Each path below is one point turned by a fixed rotation once a step. After each direction that follows a path, write how fast that rotation turns it, in degrees each step (0 if it stays still).
Each turn is a multiple of 5 degrees from 10 to 175, or 0.
Each row of a path follows its step; steps can be skipped.
Path 1:
step 1: [ 14   8   0   2  -9 -12   2  -1  -5  -1   4   3  -3  -1 -13   6   4  -2
  -5 -13  -7  -4  17  15  -2   9   1   8   5   8   1  -7  12  -6  -1  -2
   4   9  -4  10  13   4   2  -1 -10  -8   2   2  -5  16  14]
step 2: [  1  -5  -1   8  -4 -17  -3  -2  -8   7   4  -4  11   5   1 -13 -11  -4
   2 -10  -2  -5   7  -6  -6  -2   3  -3  19  12  -5 -22  -5   6   0 -10
  -4  -3   5  -2  -4   8  -1  -7 -11  -1   8  13  -7  -8  -3]
step 3: [  6  -3   2  -1 -10 -19   4  -2   1   3   0  -7  -2  -2   3   1 -12   7
  11  -9  -3   1   2   1  -6   3   6 -14  -8  14  -5  15   9   1   8 -10
   9  -1  -5  17   6  12   6   2   1  -4  -4  -5   3 -13 -13]
step 24: [  3  10   3   3  -1  -6   6 -12   3  14 -11  12   3  -4   1   2  -1   0
   5  -8  -8   7   0  -8  -6   9  15 -12  11  16   8   6   4 -14   0  -2
   6   9   3  -1  -8   6   0 -10  -9 -11 -10   7  -7  -9  -5]
step 32: [  0  -3   3   1   1 -24   2  -1  -7   6  -6  -3  10  -4   1  14  -5  15
  -3  11  -5   5   4   6  -5 -13   4   4   9  -9  -8   6   8  -8   4  -3
  -8   1   7  14  -7   4   7  -5  17  -7  -9   4  -2   5   1]
step 33: [ -6   8   1 -11  -8 -20   8   2  11  -5   4  -2  -5  -1  -1   7   1  -3
  -9  -7  -4  -3   9   5 -11  -3   0  -9   6   8   8  -5  -1   0  -1  -5
   2  -7  -5   0  10 -12 -11  -1   6 -16  -1  11  -5  21   9]
step 34: [  7  -9  -7  -7  -7 -14   9  -7  -4   7   0  -4   3  -7 -13  -1   2  -1
   7   3   3  -3  12  -3  -5 -12  18  -3   3   5  -6 -15   2  -5   9   3
  -1  -1  -2  -1   0   2  -2 -11 -22  -4   4   0  -5  -6  18]
step 38: [ 15  15   2   2 -10 -15  -1 -12   1  -1   2 -15   3  -4  -5   7  -1  12
   1 -13   1   1   4  -1   1  -3   9  -4  -2  -2  -9  14  12 -14  10  -4
   7  -3   8  -2  -6  -2  -2  -9   0  10   5   5   0  -1  16]
step 44: [ 12 -14  -1 -15  -2 -13   7 -17  -7  -9  15   1  -4  -1   8   4   1   0
 -12  -9   2  -5  14   1  -5  -5   8   3 -11  -6 -13  -2   8   1   0  -2
  -4  -8   2   5   1  -5  -2  -9  11  -3   3   8   9   7   4]
Directions:
[-1  0 -3 -1  0  2 -2 -1 -1  1  1 -1  2 -1  2 -3 -1  1 -2 -1  2 -1  0 -4
  1 -1  4  0  1  2 -3 -5 -1  4  2  1 -1  3 -2 -2  2  0  4  0  0 -1 -7  1
  4  3  3]	135
[ 0 -1  6  5  0 -2 -3  1  4 -1  3  1 -1  3  0 -1  2  1  1  0  3  0  1 -4
 -2  0 -1 -2  3  1 -1 -1  3 -1  4  0  3  0 -2 -3  1 -3 -2 -1  0 -3  0  0
 -2 -4  5]	80
[-3  4 -2 -2 -1 -3  7 -4  1 -3  1 -1  1  2 -2  1  4 -1 -1  2  1  1  1 -2
  2 -2 -1  2 -2 -2  1  2  1  1  2  0 -3  1  1  0 -1 -3 -3  2  2  1  1  2
  3  1  5]	65
[-4  0  1 -2  5 -1  1  2  3  2 -2  4  2 -1  3  5  0  0  0 -1  2  0  0  2
 -1 -3  4 -2 -1 -3  2  1 -5  1  5 -2  0 -1 -1  2 -2  2 -2 -1 -1 -3 -3  0
 -3  0  2]	40
[ 2  3 -3  4 -2  2  0  3  2 -2  0  1  1 -1  1  0  5  1 -6 -1  3  3  3  0
  0 -2 -2  0  5  3  1  3  0  4 -1  0 -2  0  2  0  0  4 -1 -3  1 -1  1 -2
 -3  3 -2]	115
Path 2:
step 8: [  7  -9  -1  -1  10 -15  -2   9  -4  20  -2   6  22  -3   3  -5   2   5
  -5  -1   0   5  -7   0 -10   4  -3  -9   6  -3 -18  -8   8   0  14   8
  -5  -3  -7  -3   3  -6   8  -4   0   2 -10  10  -7 -12 -13]
step 9: [-12  -3   6   2   8  -1  14  -5   9 -11   4  -6   3   0  -2 -10  -3  17
  -3   0   0   6  10   0   5   0   6   4  -4 -15  -9   5  -9 -12  -1   1
   1  -8 -12  17  -4 -19  -8  -9  12  -2 -11  11   2  -3   8]
step 15: [ -2  -3  -1  10   8  -6   5   2  -4  -6  19   6 -16 -12   6  -9  -1   6
  -7  -5  -4   4   1  20  11  10   4   5  -1  -6  -1  -5 -14   3 -12   6
 -10   2 -10  10   3  -1  -8   8   0   5 -16   7  -4  10   6]
step 17: [  8 -13  -6  -4   5  -8   4   3   1  -5  -1   5   8  -3  -2   3  14   5
   6   1   2  24   1 -10  -6  11  -6   2 -13 -20  -7  -8 -18   0  -5   0
  -3   7   3   3   5   2   5   6  -9  -8  -6   8  -5  -9 -14]
step 20: [  7  -3   3   1  -8 -18 -11  -3   6   4 -13   3  10  -1   0 -19  15   3
   4   0  -4  17  -1  -5   6   5  -4 -11  -7 -11 -19  -7  -3  -7   0  12
  -5  -3  -1  -7  -2 -11   3   0   8   4 -15   3  -1  -5   2]
step 22: [  2 -14  -3   8  -3  -3  -3  -9   0   7   5  -2  15  -4  -7   5  -5   2
  -6  -1   5  -4  -7  -4  -4  -8  -1 -12 -11  14 -16   9   5   7 -17  10
  10 -11  -6  -1   6  -4   8 -13 -11   4  -9  14  -8  -1 -10]
step 30: [  1  -6  -6   2   4  -3   9 -16  -8  -8   8  -9  -6  -2  -6 -12  -1  10
   3   6  18   2  14   3 -13   6   2   4  -4   6  11  -1  -1  15   0   2
  -4 -10 -11  14   9  -6  -7 -11 -10   1  -7  -6 -11  -1  12]
step 35: [  0  -4   4  -2   6 -14  -5  -5   6  -9   5  14   4   9  -6 -11  -2   8
  16   4  13   3  -2 -12  -1   6   2 -11  -5   1  -6  -2  -6  -9   4 -14
  13  16   4  15 -13  -8   1   4   3  -7 -11   3  -9  -4  -5]
step 43: [  1  -4  -6  -3  -1  -3   7  13 -12  -3  -1   4   4 -11  18   0   7   5
   5   6   1   0 -11  -5  11  -3   7 -13  -3  -5  -2 -12  -5   4 -16  10
  21  -4   5  12  10   1   2   0  -5  -3  -8  15 -15  -6   5]
Directions:
[-2  0 -1  0  3  1 -1 -1  4 -6  3  1  0 -1 -2  2  0 -2 -4 -2 -1  0 -1 -2
 -5 -1 -1 -1 -1  3 -3  2 -3 -1 -3 -3  0  2  2  1  0  0 -5 -1 -2  1 -3  0
  3  3 -5]	60
[ 1  2 -2 -1 -3 -1 -2 -4  2  2 -1 -3 -1 -3  2 -2  1  0 -1  4 -2 -1  1 -3
 -3 -2 -6 -2 -1  0 -2  1  6  3  1  1  3 -3 -1  1  0  1 -2  0 -1  0 -4 -1
  1  4  3]	175
[-1  2 -2 -1  2 -6  3 -1 -3  1 -1 -1 -1 -2  3  2  4  0  0  0  2  5  1  1
  2  1  2  2 -2  4  4  0  1  2 -2  1  1  2  2 -1  3 -1 -4  3 -1 -2  1 -2
  1  4  0]	25
[ 3  0 -1 -1  0  5  1  1  0 -3  1  1 -3 -2  2 -6  0 -2  2 -1 -1  2 -1 -1
 -2  2 -1 -1 -3 -1  4 -3 -4  4 -1  1 -2  1  2  1  4  5  0  2 -3  3  1 -2
 -2  0  3]	25
[ 1 -1  3  2 -2  0  2 -5  2 -2 -1  5 -1 -4  2  2 -4  2  5 -4 -2 -2  0  0
  2 -1 -1  2 -3  5  3 -1  0  0 -2 -1  5  1 -3  2 -2  0  1  1  1  2  0  1
  0  0 -2]	85
[ 1  2 -1  5 -1  2 -2  2  1  0  2  2  4 -1  1  3  0 -2  0  5 -2 -1 -1  1
  0 -3  2  1 -3  1  1  2  1  2 -5  3  2  3  5  2  3 -2  1 -5  2  0  4  1
 -1  1  3]	120
[ 4 -3  4  1 -1  4  2 -1 -2  4 -1  1  4  1 -1  0 -2 -1 -1  4  1  2  1  2
 -4  1  2  1  1  5  2  2  0 -3 -2  2 -2 -4  2  1 -2  4  0  3 -1 -3 -3 -1
  0  2  1]	125
[-2 -3 -1 -5 -4  0  2 -1 -2  2  1 -5 -2  0 -1  0 -1  2  0 -2 -1 -5  0  2
  2 -4  2 -3  1  1  1  4 -4 -3 -3  1  2 -2  3  0  5  2  2 -1 -2  1  0  2
  1  3  1]	120
